In the rows, 128 means zero.
Where one turn sends some rows of the set: a few examples, then the rows asked:
dede: [129 145 163  97 119 136  90 166 144 149 115 140 146]
Kegit: [124 132 120 144 125  97 116 166 153 139 138  96 125]
Kof: [136 125 134 161 123 143 128 162 148 129 147 104 138]
roda: [126 147 136 105 131 108 103 163 141 156 115 165 141]
mun: [116 136 133  97 111 116 127 129 117 133 113 145 168]
dori: [156 132 135 126 113 152 137 172 142 149 116 119 119]
Vufon: [129 162 142 105 128  89  97 161 146 145 115 152 132]
voru: [141 144 140  95  94 144 124 136 125 135  94 124 118]
gepuf: [143 118 159 115 112 168 129 143 141 128 131 140 133]
nul: [138 136 130 122 131 131 106 137 145 163 124  94 149]
tar: [115 141 136 138 116 161 131 146 158  98 140 141 113]
fero: [124 156 127 129 114  91 133 134 150 103 119 152 167]
Vuke: [124 158 143 166 120 108 108 160 152 113 140 137 161]
gifam: [129 167 133 133 109 142 134 148 162 104 133 126  94]
kesi: [118 142 125 136  91 116 115 174 141  95 147 109 136]
romop: [157 155 122  97 102 140 131 164 155 148 125 113 125]
vozez: [144 117 162 115 123 165 124 145 134 117 128 134 136]
mize: [128 169 146 135 122  91 128 142 151 104 121 165 135]
bavub: [102 122 146 124 113 130 132 132 129  91 143 144 146]
Zorov: [112 141 103 138 117 108 103 129 144 132 120 121 167]
Tive: [134 159 170 116 125 122 129 120 131 160 107 136 138]
mamo: [125 164 173 105 137 130 132 142 126 149 111 119 139]
desil: [139 154 122 135 117 138 132 137 168  91 129 120 109]
negev: [138 128 130 126 135 125 105 138 141 167 115 101 139]
pakun: [113 143 110 133 101  98 111 162 166 140 150 126 126]
vufi: [122 136 137  90 111 111 128 118 125 127 111 141 163]
soke: [143 130 164 101 104 123  91 151 147 156 121 134 132]
vanik: [106 133 141 118 110 137 131 135 138  86 147 143 151]
limom: [106 154 127 154 111 126 118 127 154  94 114 117 121]
sar: [133 145 128 103 137 100  89 144 150 147 102 131 148]
gufef: [117 144 104 138 128  99 107 135 139 121 115 118 168]
gov: [138 157 163  97 147 128 143 135 135 117 119 135 117]
Meto: [123 145 147 174 106 105 124 147 156 114 124 142 149]
ral: [136 177 164 103 126 127 148 140 141 116 124 146 116]
daki: [102 171 125 150 123 129 126 137 135  93 127 118 133]
lodu: [116 153 163  88 119 131 149 127 138 122 134 147 138]
reniz: [123 146 141 148 130  90 140 145 141 106 126 162 137]
vak: [152 160 125 113 103 137 122 174 151 146 117 120 105]
sog: [128 152 119 135 102  88 111 174 157 139 135 122 117]
fini: [146 122 138 157 119 142 128 150 152 122 142 100 141]
Mef: [144 156 140  92  99 144 127 160 127 135  96 116 141]
gusi: [107 133 135 140  82 103 119 155 156 108 144 111 129]

sar goes to fero
vak goes to sog
And these:
vozez goes to fini
dede goes to Meto
negev goes to gufef
voru goes to kesi
romop goes to pakun

